In the rows, zero is written as 128.
Each path below is one point turned by a fixed rotation once a step. After each direction that follows a path, write how fast that rotation turns it, in degrees a step (0 if it stays still).
Each turn is a multiple of 5 degrees from 10 to 175, or 0.
Each row of a path follows its step; steps can be skipped.
Rotation 1:
step 2: [123 131 134 116 121 115 117 122 133 132 127 120 131 126 120 125 130 129
 136 140 119 137 125 128 132 134 123 123 136 138 132 128 127 120 135 124
 125 137 109 117 135 138 128 133 132 123 141 140 118 134 120 116 139 121
 126 133 138 124 111 122 138 126 119 121]
step 3: [136 124 125 125 146 126 128 116 119 127 121 140 131 127 120 123 135 116
 141 135 127 125 119 116 138 127 138 133 128 119 128 135 131 131 126 138
 126 113 128 126 117 133 125 140 129 134 122 111 129 121 133 130 133 139
 122 136 123 136 132 133 131 111 125 143]
step 15: [133 131 118 114 126 136 135 132 122 138 112 125 124 125 140 133 121 122
 135 128 124 120 129 141 125 140 131 126 137 130 129 116 116 113 135 122
 128 130 123 122 121 119 137 124 120 139 135 116 114 129 122 124 137 132
 125 123 118 138 127 144 120 124 121 131]
step 19: [139 127 128 129 132 113 143 130 125 131 113 134 141 134 131 113 123 134
 133 133 119 129 115 126 118 135 137 129 132 133 134 120 134 128 111 137
 124 125 119 123 134 132 132 134 136 128 122 133 118 124 127 146 123 130
 132 136 145 131 119 117 125 127 126 126]
step 24: [116 125 135 126 124 118 130 129 104 127 136 126 123 124 144 113 120 125
 132 125 125 135 121 119 140 134 117 116 122 124 115 124 129 125 129 119
 127 118 141 131 127 127 136 128 130 120 144 121 135 132 135 130 130 134
 126 124 137 129 125 134 135 135 124 142]
step 28: [139 117 132 132 142 137 134 113 118 143 144 115 136 121 129 135 133 121
 128 123 129 125 125 133 132 120 132 136 133 142 128 132 128 118 116 123
 128 123 144 127 128 127 129 133 125 126 129 129 127 131 132 142 132 127
 142 134 124 122 129 137 116 117 144 121]
step 32: [129 135 128 127 142 120 139 144 122 136 135 123 133 122 128 118 130 133
 138 134 135 121 141 127 123 136 128 131 125 119 108 121 124 129 136 130
 125 116 124 139 120 112 136 133 113 135 135 118 120 128 125 122 127 125
 130 126 139 127 136 122 142 123 138 126]
Directions:
[129 127 130 129 125 125 128 126 129 130 131 126 131 127 123 126 129 131
 130 129 127 129 129 130 127 127 127 129 127 125 126 129 125 127 135 130
 127 129 128 127 128 128 126 127 131 128 127 127 124 128 126 128 128 122
 129 125 126 130 130 125 130 130 130 131]  120
[127 129 129 127 129 132 128 128 131 131 128 127 127 128 128 128 128 128
 127 129 131 129 128 126 124 127 127 129 128 127 127 126 127 132 127 128
 127 127 131 130 130 129 127 122 124 131 130 127 126 129 128 125 128 124
 132 130 125 127 128 130 126 127 133 128]  65
[124 128 132 130 126 127 130 125 129 129 123 128 130 129 130 126 132 129
 125 131 124 131 131 128 131 129 129 129 127 128 126 130 127 128 127 129
 127 128 126 129 127 131 130 127 127 127 128 126 129 128 133 131 129 126
 132 130 129 127 125 128 129 129 127 126]  130
Rotation 2:
step 14: [125 123 128 145 125 122 122 127 137 145 127 139 129 127 121 142 136 125
 136 134 115 115 123 129 130 143 111 131 132 136 126 128 135 135 120 128
 127 126 118 122 138 129 128 127 138 133 125 124 119 137 118 125 133 115
 134 112 124 119 131 131 137 131 113 117]
step 16: [129 125 114 136 131 129 122 139 127 119 131 134 131 119 122 139 127 119
 129 137 116 123 123 108 124 135 113 129 125 150 124 122 134 133 121 123
 127 132 136 112 137 134 116 133 126 130 121 131 125 133 128 124 135 125
 118 117 125 117 132 130 124 139 114 115]
step 19: [128 125 124 138 114 134 119 122 131 130 124 134 126 120 109 131 138 129
 133 136 130 121 123 119 123 140 132 135 142 132 132 123 136 134 143 124
 132 125 134 134 137 125 118 136 145 133 132 127 124 136 141 133 139 131
 125 125 125 130 147 119 137 141 115 124]
step 20: [121 126 119 128 130 149 121 128 136 114 129 140 135 132 135 128 128 128
 124 127 118 132 135 124 110 130 113 130 140 126 128 129 129 131 131 132
 124 129 123 141 128 133 131 136 122 109 124 133 114 135 125 121 146 133
 138 117 124 125 131 125 130 141 139 124]
step 22: [128 126 122 131 117 140 127 129 146 129 132 118 128 130 137 122 134 126
 125 134 137 124 133 135 122 139 114 118 127 130 117 133 130 133 142 132
 128 125 135 147 136 134 131 123 134 120 124 129 109 132 128 131 145 134
 142 124 124 120 136 124 132 139 124 111]
step 30: [128 134 121 127 133 138 118 132 137 115 145 131 135 130 126 134 129 140
 140 130 124 139 126 119 119 134 113 137 139 141 115 125 126 140 132 137
 119 121 136 108 132 129 128 132 133 122 124 128 119 135 121 130 132 125
 121 125 127 124 136 129 126 124 112 114]
step 31: [130 131 139 121 120 130 122 132 131 131 121 125 136 113 122 136 124 147
 130 133 125 125 129 125 116 137 121 133 128 133 130 118 127 131 140 128
 140 144 127 139 120 123 111 139 128 123 133 141 120 139 136 131 135 125
 132 127 122 110 132 135 140 139 117 125]
Directions:
[128 127 125 126 128 132 125 128 128 125 131 127 129 129 128 130 129 129
 128 130 128 128 128 131 129 123 125 130 123 130 127 127 128 126 126 128
 126 129 127 128 127 132 129 127 132 127 129 125 127 124 128 125 129 128
 128 129 127 128 126 132 128 133 132 129]  155
[129 128 126 128 127 128 129 127 130 125 130 132 128 128 127 131 128 125
 126 130 129 129 129 131 130 132 125 126 129 126 129 129 130 126 128 127
 129 127 130 130 128 129 129 122 124 132 125 127 129 130 128 130 128 129
 129 126 128 128 121 129 126 129 127 127]  55
[128 128 125 130 128 126 124 127 125 125 130 129 127 128 127 127 130 132
 130 129 125 130 131 126 125 130 133 128 126 127 127 130 132 128 130 129
 128 131 132 132 132 129 129 130 129 127 128 131 129 129 129 129 129 131
 129 125 127 128 127 128 126 129 130 130]  25
[131 129 130 130 129 130 127 128 128 131 127 129 129 127 129 126 125 125
 129 129 124 128 133 129 132 128 128 127 130 127 133 128 128 129 127 129
 130 130 126 129 127 126 129 129 131 124 128 129 128 125 128 129 132 128
 128 123 126 127 125 130 132 128 127 128]  125
[131 128 126 127 129 126 130 125 128 125 129 130 130 126 129 128 124 132
 125 128 125 130 129 128 124 127 130 129 128 128 130 126 128 128 128 132
 129 128 128 127 125 128 129 128 122 126 126 126 127 125 128 124 126 129
 130 131 126 125 127 125 131 127 127 128]  140
Rotation 3:
step 3: [128 113 143 139 151 124 122 123 138 133 134 135 137 129 134 141 115 129
 122 133 130 135 123 132 136 130 124 121 129 139 133 134 144 125 143 127
 132 129 131 137 125 118 129 115 130 130 122 134 135 126 129 112 130 133
 131 133 124 125 124 122 140 142 143 127]
step 10: [125 133 130 140 116 134 117 147 141 136 113 131 120 134 119 150 137 129
 128 122 121 140 125 127 120 136 135 132 129 134 142 122 128 124 128 128
 138 117 117 123 128 135 126 123 132 140 144 134 124 118 131 133 138 118
 132 127 124 129 130 133 132 128 134 113]
step 13: [124 125 125 132 128 129 140 140 122 141 122 144 121 139 145 125 120 132
 129 133 124 126 123 123 125 124 123 122 136 134 122 129 141 125 121 124
 130 121 123 115 131 117 122 140 134 113 119 142 132 135 141 133 124 140
 142 133 122 119 111 116 134 130 127 121]
step 18: [127 133 145 150 140 123 116 131 133 137 131 128 135 125 127 133 136 122
 120 127 117 118 109 135 128 142 133 128 131 127 119 114 136 124 128 139
 147 131 129 139 137 124 132 122 132 133 131 133 125 125 130 130 125 135
 126 120 133 138 115 119 121 116 135 125]
step 21: [119 127 116 123 124 135 116 142 135 116 127 119 134 124 134 134 131 113
 132 133 125 127 128 122 128 122 126 133 118 145 128 114 143 127 125 124
 130 110 124 125 131 122 101 140 130 125 126 127 124 125 127 120 126 135
 133 127 132 116 124 134 138 121 139 125]
step 28: [114 125 118 136 142 128 128 120 113 145 134 127 125 129 130 131 121 132
 126 137 130 127 134 141 130 135 132 119 129 131 132 121 138 120 123 132
 123 123 118 121 149 142 136 132 131 123 134 127 137 109 149 116 126 127
 136 136 123 132 118 124 135 124 126 129]
step 30: [137 114 125 141 137 129 114 144 140 127 126 128 121 131 122 125 115 140
 139 121 126 136 135 140 132 121 106 135 132 126 126 115 136 120 124 131
 137 128 133 117 128 137 119 132 125 124 130 126 137 126 129 126 122 127
 123 129 109 115 120 132 136 119 122 119]
Directions:
[129 127 130 128 128 127 127 128 131 127 126 129 127 129 127 127 125 126
 130 130 126 127 126 133 128 125 129 127 129 127 125 125 133 129 127 125
 125 127 127 128 129 121 131 129 128 129 124 127 128 129 126 131 126 130
 129 124 128 125 130 129 128 128 127 127]  80
[128 128 129 130 131 124 127 126 126 128 131 131 129 128 130 130 127 130
 129 126 131 130 126 130 126 128 128 126 127 130 128 128 126 130 126 130
 127 131 123 131 128 129 129 127 125 125 125 131 130 125 127 128 127 128
 122 127 126 125 127 125 125 128 129 125]  170
[126 130 130 130 128 128 131 127 129 127 129 128 127 128 124 128 129 128
 124 126 128 130 130 129 130 128 128 128 129 130 121 124 129 128 131 129
 131 126 128 127 128 128 128 127 126 123 131 126 126 130 128 130 131 129
 124 130 129 126 130 128 130 132 130 126]  95
[126 123 126 128 127 127 125 126 130 126 128 131 127 130 130 129 125 125
 126 129 129 129 126 123 127 130 130 125 125 129 130 130 129 128 131 129
 128 127 130 128 128 125 127 130 122 124 128 128 126 132 126 126 130 131
 127 126 131 129 128 129 128 126 127 130]  140
[128 127 125 129 127 131 128 129 129 131 128 133 125 131 124 129 127 128
 130 130 129 132 128 130 125 129 129 130 128 128 127 133 129 130 125 129
 128 125 130 124 130 129 130 128 128 125 128 125 130 124 131 131 129 125
 126 129 128 128 128 128 127 128 124 128]  20
Rotation 4:
step 9: [137 150 124 124 129 122 127 117 127 126 142 121 133 141 138 137 124 123
 123 132 128 128 113 119 146 129 123 126 141 118 124 128 129 138 134 132
 117 130 125 136 136 129 135 127 116 131 127 126 130 120 142 130 121 133
 127 119 137 116 121 127 130 125 124 114]
step 15: [142 136 132 121 135 144 129 126 131 126 136 135 136 130 136 138 137 142
 129 139 131 133 123 118 140 125 128 135 130 129 136 124 144 121 132 130
 106 134 132 133 119 123 124 114 132 135 128 130 126 128 137 133 128 119
 141 130 132 109 130 133 130 125 128 132]
step 19: [134 127 120 127 124 140 119 140 136 119 125 116 138 136 138 130 139 135
 130 126 123 131 133 118 128 125 115 140 118 132 110 128 124 124 134 132
 111 125 137 148 119 121 130 124 133 129 136 140 120 129 139 127 131 123
 130 137 140 128 130 133 132 133 126 129]
step 20: [135 120 129 123 131 132 125 138 138 125 128 112 126 112 130 121 141 124
 112 121 131 126 133 125 133 132 117 121 132 120 129 138 133 141 134 123
 130 128 128 130 121 127 131 107 134 131 131 135 134 124 134 113 123 130
 123 121 139 113 128 131 130 113 134 118]
step 26: [134 123 131 117 124 119 136 126 136 127 134 120 135 140 133 123 126 126
 122 128 136 137 128 120 133 128 121 129 135 127 114 124 123 140 122 117
 116 129 120 133 124 139 138 117 135 113 131 144 116 110 131 124 125 119
 128 120 130 125 133 141 124 116 138 135]
step 27: [135 129 137 121 122 135 129 138 136 125 138 122 132 134 130 138 138 122
 129 118 122 137 125 115 139 119 134 119 115 143 127 126 129 139 132 126
 113 126 135 127 124 116 123 119 130 132 134 130 141 121 133 142 136 131
 132 122 149 120 131 136 126 128 133 127]
step 33: [131 121 140 117 124 128 133 134 134 124 135 132 137 120 122 124 125 124
 130 116 132 137 119 112 141 119 115 119 134 130 143 128 130 121 133 140
 127 122 142 144 124 126 128 120 136 113 124 137 126 125 129 122 131 126
 136 119 139 131 128 128 139 135 132 137]
Directions:
[128 129 128 128 131 132 126 125 133 126 129 127 126 129 128 127 126 127
 129 130 128 129 132 130 128 126 129 126 128 127 129 128 126 129 131 128
 130 129 126 123 126 127 126 127 124 129 131 128 134 127 129 128 127 126
 129 124 131 129 128 126 129 128 125 126]  155
[127 130 127 127 126 128 130 133 130 128 127 126 126 130 125 132 127 128
 131 129 130 128 131 130 127 125 127 130 126 128 129 129 126 130 127 131
 126 126 129 126 130 128 130 126 126 128 127 126 124 127 133 131 125 129
 126 129 130 128 126 130 126 129 126 124]  145
[125 125 130 130 127 129 128 130 129 127 125 124 128 128 128 129 126 126
 128 126 125 134 127 125 126 128 127 127 128 125 130 128 126 126 125 126
 126 129 126 124 130 128 126 124 129 128 130 130 129 126 126 128 130 127
 128 129 129 128 130 130 124 132 134 128]  10
[126 130 129 127 129 130 130 129 127 129 128 127 128 127 128 128 123 125
 130 124 129 127 126 126 126 128 131 127 133 124 127 129 128 130 127 126
 129 125 131 130 129 129 128 127 127 129 128 127 129 132 125 125 128 131
 125 127 129 127 124 124 126 128 126 125]  95
[128 127 124 127 130 131 131 127 124 126 128 126 126 127 128 126 126 127
 130 126 128 129 121 130 128 129 126 127 125 127 130 126 127 130 128 127
 129 128 126 127 125 132 131 127 127 126 125 127 128 123 131 128 129 129
 128 128 126 131 126 127 132 128 129 128]  85
[128 125 129 129 127 127 129 126 130 128 127 128 128 127 129 127 131 127
 126 130 135 127 129 127 129 132 130 129 127 126 128 128 125 132 129 126
 129 126 120 128 129 128 127 127 130 128 125 129 126 128 127 125 127 128
 129 128 126 128 123 131 128 129 127 127]  175
